In the data rows, 128 means zero.
A hidden rule labels the rows of this table. It goes by one to three of the table's principal directions, not those with the most spread.
[186 128 178 128 140 157 136 120 121 119 110 113 150 109 154 148  92 113
 101 164 119 144  88 146 153 147 144 113 125 110 105 140 132 179 158 116
 136 159 133 105 152  92 156 145  94 147  83 124] pb
[ 20 187  75 124 171 206  73  55 165 157 150 103 172 136 105 143 210 166
 165 126  13 101 158 104 146 112 148 106 238 102 217 112 104 135 173 175
 175 115  97 114 114 143 138  30 115 106 118 171] lg
[ 72 130  99 142 121 109 122 140 110 146 129 112 137 126 159  77 160 123
 115  79 106 145 190 113 201 132 149 129 132 165 165 131 111 105 114 163
 116 118 146 176 102  60  77  74 163 104 157 141] lq
[137 166 126 129 141  71 182 124 120 153 118 165 105 111 133 155 115  60
  71 115 145 138  80 154 100  64  96 147  94  89 104 123 130 143 119 151
  92 107 174 138 158 161 151 111 125  85  94  88] mp
[149 153 155 139 115 125 105 151 146 114 136 111 132 114 124 101 138 175
 192 146 121 141 138  85 111 140 119 146 140 177 131 161 158 112 123 112
 143 120 115 132 107 128 109 150 122 170 143 123] zn
[ 98 117 149 101 135 138 160 149 129 121 168 104 102 124 140  87 144 121
 176  84 139 121 193  67 146 113 110 154 159 178  84 128 108 133 135 113
 136 103 132 169 103 137  64 130 138 157 163 136] lg
[149 130  94 167 111  91 157 132 114 154  93 144 133 131 134 150 129  65
  40 113 155 109  76 161 130  80 108 148 112  59 145 125 121 139 143 170
 115 117 168 120 158 151 136  92 145  83 101 101] zn
[143 113 206 113 157  71 227 162 149 116 182 115  69  71 140 159  38  57
 156 125 189 161  87  79  79  86 120 194  65 173   8 139 154 136  83  77
  73 136 189 119 130 170 150 215 134 171 111  66] zn
[147  59 175 108 110 168 118 136 131  98 140  89 152 157 130 141 122 104
 128 158 147 132 117 134 169 183 175 112 132 132 113 120  94 161 156  90
 146 185 109  82 123 101 152 166 102 180 112 150] lq
[ 78 182  30  99 158  92 103 121 105 148 118 203  94 116 115  96 181 208
 161  95  99 135 175 139  96 124  49  90  94 122 136 120 183  87  88 135
 118  84 121 226 111 120 101  75 112  52 147 140] pb
[154 115  84 131  96  99 144 115 112 105 115 174 107 121 113 158  84 150
 117 121 152 104 115 144  70 115  78 133  64  76 103 137 171  98 110 111
 105 131 106 126 132 188 130 144 148  95 154 109] pb
[108 194 128 123 177 150 103  82 171 138 136 118 136  99  95 158 130 169
 172 160  64 130 104  90 114 104 117 150 193 148 154 145 146 144 133 123
 139 108 133 118 142 172 137 123 129 146 103 118] hc
[122 138 164 109 111  97 149 161 151 124 179 114  99 111  98 115 138 143
 209 132 152 122 137  86  67 128 102 159  93 170  70 145 170 110  98  82
 100 132  94 119  88 160 147 167  90 151 153 100] zn
[174  72 100 151  94  97 117 183  83 116  88 154 127 132 158  79 116 138
  77 108 184 151 146 179 150 171 122 115  71 133 131 121 150 105 114 131
 142 122 130 157 127  64  85 148 153 109 163 150] lg
[182 152 122 141 135 118 118 122 119 104  97 164 123 111 146 140  93 176
 152 163 120 152 111 146  94 149 110  97  74 126 118 155 183 114 107 124
 127 133 130 152 138 106 142 166 127 132 126 117] lq
[137 204  58 171 130 150  62  65 126 127  75 159 168 126 134 144 142 194
 113 163  38 127 107 157 126 135 139  93 141  88 225 150 176 118 142 175
 138 127 110 117 134 102 163  70 139  87 126 139] lq
[140  61  72 153  69 145  95 150  92 120 104 134 150 178 124 116 167 126
  81 113 166  89 134 164 141 158 127  99 115  55 164 109 112 114 163 147
 163 152  95 105 119 121 132  89 118 100 146 159] mp
[ 95 106 120 110 122 130 134 145 114 139 142 119 118 143 132  91 162 120
 132  90 139 115 168 113 156 125 116 128 141 140 121 111  99 127 136 126
 129 117 124 161 114 114  89 103 122 121 142 140] zn
[131 160  91 135 132 117 129 117 144 131 109 142 123 130 124 151 122 142
 114 127 119 106 118 106 115 104 111 150 139 103 137 141 148 118 116 132
  96 123 152 126 123 173 133  98 154 100 112 106] lq
[129 111 121 139 123 148 121 109 124 118 125 126 148 118 137 140 103 128
 103 130 109 125 131 155 132 137 137 125 133  99 143 124 127 128 147 138
 149 135 105 103 132 127 119 128 146 118 142 146] mp
[125 148 104  99 131  95 187 104 119 135 128 179 111 113 140 170 101  97
  80 107 133  98  96 157  88  77  65 132  90  41  80 119 139 136 125 127
  85 120 141 138 136 191 133 100 114  61  93 107] lg
[100 136  27 166  91 128  90  96  71 105  94 165 180 112 206  84 130 203
  88  94  64 139 198 194 203 198 148  53  63 102 200 150 193  86 102 184
 136 138  93 176  85   0  88  64 161  54 194 190] zn
[171 143 156 136 120 119 115 129 155 126 104 129 123 153 108 140 137 140
 160 161 140 132 112 138  89 123 128 120 104 145 132 139 134 124 116 115
 106 132 114 129 152 139 152 179 126 163 127  94] dc
[142  86 118 128  97  72 152 169  95 102 100 170 107 157 197  94 113 109
 109  86 173 162 183 156 143 136 115  97  38 128 107 127 108  75  95 144
  97 131 164 209 118  77  62 148 178 116 152 124] lg
[101 109 139  70 136 130 165 133 134 102 178 120 100 120 114 144 109 126
 163 111 152 119 144  64 136 133 115 154 133 153  58 132 134 141 109  68
 106 145 141 125  98 176 127 135 116 147 126 130] lq
[168 126 101 162  86 100 135 125 139  84  92 166 126 132 151 147  79 169
 147 130 142 138 143 146  67 132 123 121  35 120 129 158 190  66  87 126
  93 138 110 140 125 142 116 180 197 131 183 107] lg
[101 109  53 152 115 153  64 122 113 121 120 132 154 140 141  87 167 180
 118 114  94 105 173 153 157 167 124 111 161 100 195 117 142 107 150 157
 177 116  93 129  95  93  88  86 144  98 170 181] hc
[162 135 133 107 139 123 112 172 119 126 124 140 100 117  97  83 149 168
 164 134 159 149 126 102 107 144  97 148 141 189 103 124 163 141 129  82
 151 100 124 151 127 130 114 150  97 151 140 136] pb
[106 118  71 120 111 100 107 112 108 121  99 190 134 162 163 122 145 152
  96  98 120 127 168 199 124 130  96  69  75  64 162 110 114  78 107 160
 114 122 117 183 130 108  90 103 149  72 135 146] lg
[182 193 168 133 187 127 137 130 166 132  82 133 117  98 154 142  95 138
 145 164  95 176  98 101 106  96 119 155 143 163 113 150 149 147 134 118
 104 113 186 161 160 130 118 157 155 154  78  85] lg
[132 122 204 116 149 196 140 104 151 121 142  71 156 134 120 157 113  83
 129 152 112 142 104  91 172 124 196 141 208 167 129 126  69 185 173 118
 161 146 142  78 157 137 147 142 127 200  99 142] lg
[149 106 168 128 114 120 149 175 114 122 118 100 125 151 126 123 151  55
 119 132 171 181 105  86 173 135 180 140 116 180 113 134  97 157 148 115
 130 164 179 126 137  95 161 125 119 175 106 115] pb
[147 170 106 143 147  62 164 132 133 128 117 182  74  96 150 142  82 152
 159 115 141 137 138 130  44  84  65 129  33 113  80 149 192  76  65 134
  66 105 154 189 132 152 123 162 155  95 140  68] mp
[158 157 136 143 138 140 110 136 147 140  91 119 136 137 122 124 150 150
 138 142 128 139 112 113 130 121 138 129 139 154 149 138 141 139 130 123
 119 124 142 142 153 115 138 129 126 151 109 110] zn
[161 101 124 105  59  99 162 184  92 143  94 128 109 192 112  92 202  82
  98  80 204  98 157 108 160 110  93 127  91 119  93 129  91 144 145 112
  84 140 124 180 131 131 108  86 103 113 135  97] hc
[137 123 168  95 141 159 128 124 137 139 135 110 121 150 109 118 153 122
 139 127 138 110 135 121 139 118 119 124 168 142 109 110  89 166 151 103
 131 119 112 134 151 139 122 139  92 157 113 126] fp
[ 84  79 119 100  83 111 139 141 113 119 153 137 121 168 140  97 160 117
 136  76 152 103 202 144 136 130 104 108 104 110 117 110  81  91 121 133
 122 124  92 164 100 133  67 120 139 113 172 147] hc
[160 181 123 171 159 130  82  98 148 143  89 143 154  98 142 138  99 188
 117 171  82 139  89 172 110 130 130 113 141 119 186 142 164 117 110 159
 135 104 133 122 158 102 135 144 140 119 102 123] lq
[180 102 188 146 134 192 103 100 145  99 111  88 182 122 130 186  67 109
 103 211  98 147  43 137 151 169 203 129 176 115 154 138 103 172 181 117
 174 183 132  29 152 124 183 164 126 185  72 146] lq
[185 130 200 133 129 148 142 154 148 140 107  79 146 141  99 150 138  53
  95 172 153 146  49  99 155 115 172 173 187 156 125 133  87 198 181 111
 141 148 166  70 163 149 172 139 109 184  69 105] lg
[ 40 160  30 119 141 133  68  76 149 146 162 149 123 126  90 118 171 234
 175 106  70  63 188 140  94 135  81 111 148  96 177 116 175  78  88 134
 115  99  57 136  86 158 119  85 123  64 176 149] lq
[ 52 126  55 122 126 112  92 131 119 123 166 144 111 122 141  79 163 211
 188  77 107 104 232 111 129 150  82 106 117 132 142 131 158  59  82 143
 134 102  98 190  68 111  62  97 144  90 190 157] lq
[122  98 205 113 163 116 169 158 167 143 185  98  80 116  95 148  96  72
 177 154 171 124  88 103  53 103 133 174 132 158  56 102 102 134 118  93
 114 128 140  85 127 185 170 210 103 171 105  90] hc
[140 226 166 102 161  95 133 127 170 144 125 135 106 112  98 136 154 146
 193 163 101 168 105  85  89 100 116 149 123 198 110 158 167 141  98  98
  76 118 148 153 133 145 169 143 102 149  99  76] lg
[147 177 154  71 195 124 168 117 135 117 147 174  99  69 125 157  70 116
 122 166 102 159  55 121  71 108  94 169 161 128  63 113 161 175 147  83
 136 104 165 103 127 190 152 141  95 110  70 136] mp
[ 97 128  56 168 129 126  96 126  96 156 144 136 140 106 120 106 161 138
  85 110 123 100 116 168 133 136 117 120 137  74 174 108 168 129 136 170
 170 108 110  99 115  99 158  67  89  68 143 160] mp
[136 119 154 120 127 152 146 101 130 119 130 117 153 136 141 178 107  77
  91 158 111 119  70 136 145 126 155 122 143  75 124 126  96 165 165 131
 130 168 145  76 135 143 175 112 105 130  70 129] lq
[138 119 181 104 144 150 140 114 125 120 136 114 145 131 127 168  99  71
  94 168 121 155  72 131 160 142 180 123 162 129 121 120  78 172 155 121
 144 161 159  76 143 129 176 132 108 151  69 141] pb
[157  47 147 135  78  56 205 176  80  90 160 160  82 119 166 132  44  53
 102 108 214 131 125 156  83 134 111 139  17  98  41 128 127  88  97 128
 112 144 143 120  98 142 118 194 154 113 167 115] lg
[148 112 147 125 101  96 161 142 137 103 163 133 107 108 109 160  76 128
 153 137 173 110 105 107  70 123 104 158  86 118  73 149 163 105  94  94
 108 140 119  91 110 196 147 176 128 140 139 104] lg
[198 116 167 130 100 154  94 135 116 108  84 133 179 152 158 126 136 124
  95 184 107 147  92 189 145 176 143  89 135  87 155 135 102 155 186 138
 172 158 104 103 135  85 131 137  98 138  89 156] lg
[155 132 117 153 135 153 108  89  98 130  61 149 175 155 189 139 131 101
  48 144  87 161 120 221 192 151 177  48 102  81 189 119  97 153 155 189
 140 150 141 149 172  23 144 105 137 105 102 150] lq
[166 166  95 167 129 160 109  93 161 129  49 122 165 164 111 194 140 112
  77 160 110 135  66 116 146 101 179 137 151 103 197 143 133 155 156 143
 106 157 169  91 180 155 189  91 171 140  85  99] dc
[149 126  80 151 127 102 105 146  75 143  88 165 135 113 170  78 130 158
  70 106 132 140 153 194 168 158 105  87  97 109 154 124 150 115 112 169
 145 101 134 183 132  42  85 102 132  70 141 155] lq
[176 154  98 104 119  11 178 202 139 140  81 221  59 156 129 122 151 102
 113 107 213 137 108 153  17  64  21 158  42  93  67 117 153  81  86 114
  56  83 184 206 132 213  96 149 146  72 101  65] lq
[175 129 179 111 130 155 144 124 128 132  95 124 151 152 139 147 130  80
  77 150 134 141  97 165 151 126 155 110 146 112 122 117  84 179 166 129
 132 141 136 111 166 117 147 132 110 141  85 130] dc
[146 130 185  84 156 188 121 114 109 118 120 110 158 133 151 116 137 108
 105 149  95 164 115 126 209 157 166 103 195 155 128 117  75 202 187 112
 173 143 143 127 148  75 123 109  86 165  79 171] dc
Here are more rows. What is the label of each one?
[132 162  73 116 168 162  80  90  99 111 114 173 143  95 160 108 120 218
 126 141  67 139 141 169 145 175 107  76 135 110 152 125 190 141 131 130
 166 112 108 154 119  66 121 103  98  91 130 182] ~ mp
[112 165 124 128 170 176  90 109 139 160 123 107 139 119 105 120 167 172
 146 125  97 121 139 108 146 115 122 114 193 138 158 122 123 150 144 135
 156 106 121 144 158 120 130  91  97 136 106 136] ~ dc
[131 168  59 182  83  76 128 108 124 135 118 171 122 122 154 125 127 196
 136  89 137  74 174 177  65 104  73  91  22  62 144 157 216  55  53 172
  69 107  80 164 116 121 128 119 139  63 189  93] ~ zn
[166 171 154 131 136 134 134 116 129 134 131 138 128 105 111 143 125 133
 148 168 111 124  75 136  79 118 104 125 130 111 111 140 157 157 149 127
 147 120 110 106 139 147 171 140  75 131 106 116] ~ lg
[142 129 147 119 125 114 151 138 150 120 125 127 106 154 127 142 128 108
 149 131 154 126 129 108 106 113 133 137 102 144 101 132 125 125 110 109
  83 140 145 135 129 149 146 157 138 150 125  94] ~ zn
[112 102 137 117 142 123 117 151 126 127 137 128 112 130 131  92 129 142
 148 114 145 151 160 127 137 145 136 127 130 180 125 110 115 110 109 115
 137 111 132 156 125 101  93 158 143 148 150 144] ~ hc
[ 63 135  80 138 133  87 129 107 133 127 168 142  95 111 127 134 103 168
 174  99 119 108 171 105 102 119 111 126  82 133 126 138 161  61  53 137
  82 122 129 152  94 141 124 130 160 101 167 109] ~ lq
[ 58 118 137 115 198 132 136 114 146 146 196 118  97  77 125 124  82 132
 151 113 109 123 149 121 104 113 121 157 180 148 107  95 113 112 104 133
 150  85 139 118 115 155  99 154 145 121 136 147] ~ lg
[136 114 239  90 177 174 167 132 138 118 178  77 137  75 116 158  68  53
 129 177 112 181  60  86 147 137 184 176 207 181  72 120  85 203 185  89
 183 149 158  50 136 147 162 163  97 192  72 150] ~ pb
[120 186 177  62 176 123 170 111 188 131 152 143  88 133  88 170 132 102
 173 146 125 136  87  80  56  63 106 175 159 157  73 112 121 160 128  68
  79 112 154 117 145 233 165 153 104 158  81  87] ~ mp
[161 152  44 151 132 122 130  84 126 119  84 190 120 112 128 189  74 172
  80 130 124  91  91 169  62 100  81 119  75  26 131 131 203 108 109 131
  93 128 123 115 153 187 162 112 151  60 122 106] ~ dc
[148 199  64 150 142 132 102  70 143 143  70 176 145 119 117 169 131 175
  94 136  74 109 104 170  83  81  78 116 127  49 178 137 170 122 140 157
 115 104 111 139 171 173 134  87 146  72 113 108] ~ pb
[108 159  86 128 100 139 105 103 151 109 128 128 142 149 107 141 160 186
 177 129 104  99 152  88 120 135 123 124 132 132 156 157 163 104 111 119
 111 137 100 128 101 160 133 105 141 133 155 128] ~ zn
[160  93 180 118  79 125 175 166 112 122 110 110 144 171 144 137 142  27
  74 121 172 139 111 125 160 118 161 136 125 112 106 127  55 155 173 137
 127 160 153 109 135 136 130 111 130 143 101 122] ~ mp
[118  67 208  67 154 142 193 168 132 114 183  95  95 139 107 156 112  11
 132 139 183 151  89  69 137 118 154 174 175 156  41  99  45 183 171  82
 154 153 185  88 126 189 149 159 105 186  77 131] ~ pb
[123 149  44 151 138 118 100 140 110 140  74 170 143 128 160 100 164 152
  76 110 105 144 134 165 142 134 114 115 123  95 180 115 161 114 140 164
 140 108 152 165 121  87 103  64 150  63 125 154] ~ hc
[109 127  45 166  72 148  78 119  98 152  89 110 152 168 107  87 201 189
 120  83 119  70 195 113 190 142 120  96 137 117 199 145 130 103 126 164
 123 125  82 170 122  90  95  48 144  93 182 135] ~ lg
[108 138 137 134 158 137 110 121 123 146 152 121 133 101 127 111 128 128
 128 147  99 135 108 148 132 142 140 127 164 139 145 112 126 143 137 144
 163 111 124 106 120  98 142 127 100 121 118 152] ~ hc
[158 153 154 162 129 169  80 125 146 152 106  84 152 136  98 101 162 163
 147 149 112 119 136 122 144 134 154 130 189 173 180 137 123 147 147 141
 157 108  94 113 155 103 129 137 122 168 146 126] ~ mp
[157 113 134 128 108 104 140 122 113  99 112 158 141 132 149 174  83  82
  81 165 123 152  73 163 115 141 142 121  89  72 124 135 118 125 144 135
 125 169 149  89 123 142 163 132 137 109  91 126] ~ lg
[106 156 135 158 142 123 121 113 127 131 151 110 146  76 142 126  95 146
 140 135  92 156 133 126 145 145 162 130 126 163 148 152 163 114  99 154
 141 125 128 112 114  84 138 131 142 129 149 138] ~ hc
[153 137 162 149 144 153 139 109 140 127 117 115 136 119 140 147  91 106
 119 149 113 135 102 132 118 111 156 135 149 131 134 128 112 144 147 144
 140 124 139 104 156 132 137 153 147 153 119 121] ~ lg
[187 115 182 109 120 108 166 154 115 102 107 148 121 125 147 145  87  78
 103 147 160 179  90 137 119 126 131 135  95 135  83 135 112 146 144 107
 130 144 162 130 150 135 127 167 132 154  99 118] ~ pb
[115 189 110 137 172  99  88 125 157 147 150 151 103  73  95 106 125 215
 187 140 103 140 129 131  54 117  81 150 132 166 141 131 207  95  80 114
 130  75 104 138 124 147 128 157 114 118 150 118] ~ zn
[182 112 118 126  76 114 116 133 104  90  54 174 152 199 183 122 150 123
  93 135 140 159 149 193 154 163 149  55  48 104 156 135 110 111 130 144
 104 162 129 175 139  62 117 136 151 127 133 135] ~ mp
[129 124 137 106 142  94 196 149 128 155 118 143 101 132 147 133 139  54
  75  77 173 120 119 132 126  54  77 155 111  86  76 105  97 153 141 126
  90 106 177 173 161 165  96 107 125 103  89  92] ~ zn
[128  92 137 115  85 114 144 136 111  82 159 132 124 126 116 138  89 129
 158 142 152 142 123 108 119 172 156 131  85 164 100 146 149 108 103  95
 130 160 110  95  92 136 149 167 137 153 167 145] ~ lq
